In the rows, 128 means zero.
Rotation paths and how fast each direction turns (degrees per step)
Each turn is a multiple of 5 degrees from 10 to 175, or 0.
Each row of a path follows its step; steps can be skipped.
path 1
step 0: [131 137 128 137 122 127 121 129 134 125 134 133 125 125 131 137 125 118
 129 125 118 127 121 126 127 128 126 125 126 135 136 122 133 130 132 142
 127 133 133 138 132 131 137 121 124 128 137 136 133 126 133 133 123 131
 124 123 128 130 130 133 128 129 131 130 122 132 133 136 129]
step 1: [133 138 129 135 130 122 138 130 128 131 131 129 121 125 141 135 127 124
 125 124 123 135 130 123 127 130 128 117 122 128 134 128 132 134 131 127
 129 130 130 124 137 139 135 133 122 132 129 121 126 131 128 117 126 124
 119 127 127 123 134 133 122 124 131 130 122 133 125 135 124]
step 2: [128 135 130 135 129 123 133 126 131 136 134 133 128 136 128 133 120 119
 123 131 123 126 122 133 127 133 129 120 128 130 130 124 134 123 128 117
 128 123 133 121 135 129 125 128 125 120 132 128 140 129 137 124 124 132
 119 119 133 121 128 133 133 126 120 130 130 127 131 128 123]
step 3: [132 131 117 128 122 133 122 126 132 135 132 129 134 131 129 133 127 114
 127 116 122 125 118 130 122 126 122 120 125 135 138 116 129 132 127 131
 122 134 126 128 132 130 129 122 119 127 128 134 134 136 128 129 127 133
 126 122 126 129 135 132 130 129 129 125 125 132 128 134 122]
step 4: [132 140 131 130 128 127 127 134 129 134 131 137 124 130 133 132 130 118
 122 127 121 125 123 121 125 126 126 125 128 123 132 122 125 143 128 132
 133 129 127 129 131 135 132 126 124 134 126 118 129 126 125 124 134 124
 119 121 128 117 136 134 128 120 129 127 131 124 129 138 130]
step 7: [133 136 119 133 130 126 132 132 127 139 130 139 123 125 127 132 136 117
 127 124 125 130 123 126 123 132 129 128 129 119 135 127 125 132 123 133
 131 135 120 128 136 123 124 121 120 133 125 117 131 131 128 122 132 128
 126 121 127 121 128 133 136 130 126 121 128 127 138 128 129]
step 10: [126 133 127 135 128 123 140 126 132 134 137 136 123 137 130 137 135 118
 128 125 126 128 120 130 120 126 124 129 132 121 126 131 130 132 121 125
 131 131 123 132 139 119 127 124 130 130 125 128 125 125 132 120 122 128
 133 127 123 124 131 136 137 133 120 122 134 130 128 126 130]
step 13: [129 125 128 129 126 126 137 127 128 117 133 138 123 124 134 139 133 116
 137 126 125 126 127 133 121 127 132 119 131 129 123 131 133 136 117 123
 135 127 128 137 137 122 129 124 127 137 130 132 130 123 132 130 124 125
 127 133 121 127 126 134 134 129 122 123 130 130 132 130 130]
step 14: [125 128 133 128 135 133 137 130 133 128 120 128 116 133 132 137 129 120
 127 117 130 125 130 127 131 130 130 128 125 130 123 126 132 128 124 122
 123 130 127 137 136 119 124 136 121 139 128 133 132 134 132 118 127 121
 130 122 126 126 137 122 126 132 121 125 125 127 127 130 125]
Directions:
[128 127 128 127 129 129 131 130 126 126 127 130 128 129 126 128 128 128
 127 127 129 129 127 128 128 127 128 127 125 126 127 127 128 128 127 127
 128 127 128 127 127 126 127 129 131 125 130 128 128 127 131 128 129 127
 126 127 129 126 131 127 127 129 128 129 125 127 130 128 129]  120
path 2
step 0: [128 120 131 123 129 142 119 133 133 126 126 131 123 126 119 127 128 133
 128 123 121 122 127 127 125 130 129 133 128 132 120 138 129 124 134 131
 122 121 132 125 113 125 126 133 119 132 126 128 125 120 134 129 129 130
 136 131 125 125 125 121 128 123 125 132 126 117 131 122 129]
step 2: [131 135 122 132 134 126 120 125 122 132 123 125 122 124 138 132 133 121
 129 129 126 129 138 130 122 123 131 124 133 124 123 129 130 124 132 135
 131 126 133 133 132 140 135 128 124 130 125 124 129 134 133 123 137 136
 119 132 114 123 127 128 132 129 122 122 128 120 124 122 127]
step 4: [132 137 126 128 119 126 123 130 136 130 130 128 120 131 130 124 131 130
 130 138 125 130 117 120 125 127 135 127 136 117 130 124 119 138 126 122
 135 129 134 130 129 124 134 121 124 122 123 135 127 124 123 129 128 133
 127 125 128 128 114 135 123 127 128 130 128 128 126 138 122]
step 7: [125 138 130 130 124 132 129 132 135 128 127 127 123 129 134 120 130 135
 128 127 127 134 133 121 120 128 132 124 131 127 126 130 128 134 124 121
 125 131 131 117 133 133 132 131 125 129 120 114 134 131 131 129 135 129
 123 126 131 133 130 114 123 137 135 133 117 124 137 134 128]
step 8: [128 141 121 136 133 129 120 129 125 128 123 131 132 120 113 131 130 125
 129 122 134 121 132 129 120 133 129 121 128 135 125 131 134 125 123 130
 136 128 116 124 126 129 127 128 132 123 121 136 132 121 132 126 134 124
 129 136 135 135 129 129 136 130 134 126 131 126 131 127 128]
step 9: [120 133 126 123 129 126 119 131 126 132 126 140 124 134 126 124 129 136
 128 122 130 124 124 121 128 133 129 129 137 129 124 127 123 128 136 125
 131 133 135 127 129 124 119 126 128 125 136 119 122 125 119 134 131 128
 127 138 134 118 130 131 133 129 129 128 129 116 116 122 125]
step 11: [144 122 123 131 125 121 127 129 123 121 121 132 126 124 125 137 135 126
 116 138 126 129 128 123 125 123 128 126 120 126 134 129 129 126 133 133
 133 126 129 124 122 122 122 130 134 129 121 130 120 119 130 122 135 133
 125 136 124 125 125 127 132 134 132 123 127 125 130 122 123]
step 12: [127 123 129 122 123 124 127 133 127 128 135 134 115 130 125 129 131 133
 124 127 134 137 128 136 130 133 126 123 136 116 122 125 126 127 137 119
 121 117 128 128 132 134 128 136 129 128 134 125 132 120 138 121 129 125
 130 129 127 126 126 132 125 132 122 129 121 116 129 125 128]
step 13: [134 143 127 124 122 133 123 130 126 130 124 119 125 117 125 128 135 126
 132 134 121 131 132 131 127 126 115 124 127 123 122 126 127 139 121 130
 132 121 135 120 129 128 128 128 131 132 132 134 129 131 126 132 126 123
 133 134 124 128 131 136 122 131 123 130 131 132 131 135 140]
Directions:
[129 129 128 126 127 129 129 130 126 129 127 127 130 128 128 126 127 130
 128 128 125 129 128 129 130 128 128 130 130 128 126 128 127 129 128 127
 126 128 130 128 127 126 128 128 128 127 130 128 130 128 126 130 129 129
 131 128 127 128 126 125 127 127 130 129 127 129 129 130 130]  115
[127 128 131 129 129 132 127 127 127 128 128 127 128 128 127 129 127 126
 130 130 127 127 129 128 127 128 127 128 127 129 127 127 129 128 127 130
 128 126 129 128 127 127 129 130 130 128 126 127 130 127 129 127 126 128
 130 129 128 129 129 127 130 129 129 126 130 126 128 129 131]  140
path 3
step 0: [125 127 130 124 121 124 135 134 125 133 134 136 119 137 132 116 135 130
 123 123 132 121 128 122 128 118 128 124 130 130 125 136 139 125 121 131
 131 132 124 122 129 119 123 137 129 125 137 135 123 125 131 133 120 134
 128 136 127 121 134 118 121 132 126 126 129 124 132 131 138]
step 2: [133 130 129 121 135 135 130 135 131 125 136 129 126 136 135 129 120 136
 128 124 127 122 127 112 129 126 127 132 135 135 140 124 132 129 120 125
 127 119 127 127 126 124 127 128 133 129 137 140 129 128 136 134 132 116
 136 128 122 135 125 124 127 130 123 128 119 124 133 129 120]
step 5: [122 135 128 129 124 120 130 128 129 132 128 129 125 131 126 132 128 135
 123 114 126 128 118 124 126 121 121 129 134 130 120 131 131 126 125 136
 130 126 123 115 123 115 125 135 118 123 134 137 123 135 129 137 130 127
 135 124 125 130 124 123 121 120 124 126 129 127 142 122 126]
step 6: [136 127 124 120 129 141 126 142 131 132 137 127 127 124 128 135 126 127
 125 128 135 121 134 131 134 127 133 125 136 138 128 130 126 128 118 134
 119 123 113 117 121 129 132 124 125 128 137 131 121 130 132 126 121 134
 126 123 119 125 130 131 122 125 119 124 124 126 129 125 126]
step 8: [132 121 121 129 128 118 127 136 117 133 130 139 131 132 123 130 132 133
 129 125 124 123 126 128 124 118 133 133 135 141 132 130 129 132 131 133
 126 121 126 123 129 124 119 126 133 124 144 131 127 124 137 135 136 133
 128 122 136 125 127 132 133 127 122 132 139 131 129 123 130]
step 10: [122 124 129 124 121 129 138 119 134 127 140 128 129 132 127 134 119 127
 118 129 121 129 125 129 139 132 130 133 136 143 128 129 125 128 129 130
 128 117 121 115 129 124 132 132 119 127 135 131 132 123 127 137 126 132
 130 130 128 136 128 130 121 125 127 124 129 134 136 123 122]
step 11: [135 124 125 124 130 132 124 135 133 124 123 134 135 136 126 124 126 136
 118 126 133 128 135 124 130 124 128 145 133 128 126 132 133 126 123 136
 116 125 126 124 126 125 131 131 126 126 140 138 121 122 139 130 124 132
 126 132 121 131 128 132 127 138 119 135 121 121 130 125 129]
step 12: [134 128 132 125 121 123 123 134 129 128 130 135 124 128 127 123 138 124
 125 125 124 130 126 127 124 117 139 122 130 135 120 124 136 129 127 133
 138 132 122 124 140 114 127 126 125 128 135 136 129 139 134 131 128 139
 129 129 125 127 120 128 117 130 125 130 122 130 136 123 123]
step 13: [133 128 123 129 128 132 117 134 120 137 131 123 132 130 126 134 127 127
 131 122 128 130 124 129 131 125 127 133 133 143 131 127 125 130 125 129
 118 127 118 115 133 132 129 129 134 128 145 134 126 128 123 130 137 123
 124 120 126 135 115 128 119 126 127 119 132 131 128 129 125]
Directions:
[127 126 128 128 129 129 128 126 130 127 129 130 129 128 125 128 126 128
 129 127 128 128 130 127 128 129 128 126 129 130 130 128 127 129 129 127
 129 127 128 131 128 128 128 130 130 128 126 131 129 128 128 132 129 128
 128 127 129 130 129 129 131 129 129 128 128 127 128 127 129]  55
[127 129 129 128 130 128 127 132 127 126 131 126 130 129 127 126 128 129
 128 129 126 130 129 129 130 127 129 129 127 127 128 129 129 130 128 126
 128 129 129 128 127 127 127 126 129 130 127 131 127 129 128 130 127 128
 128 127 128 127 126 127 129 127 128 127 128 131 125 126 127]  70
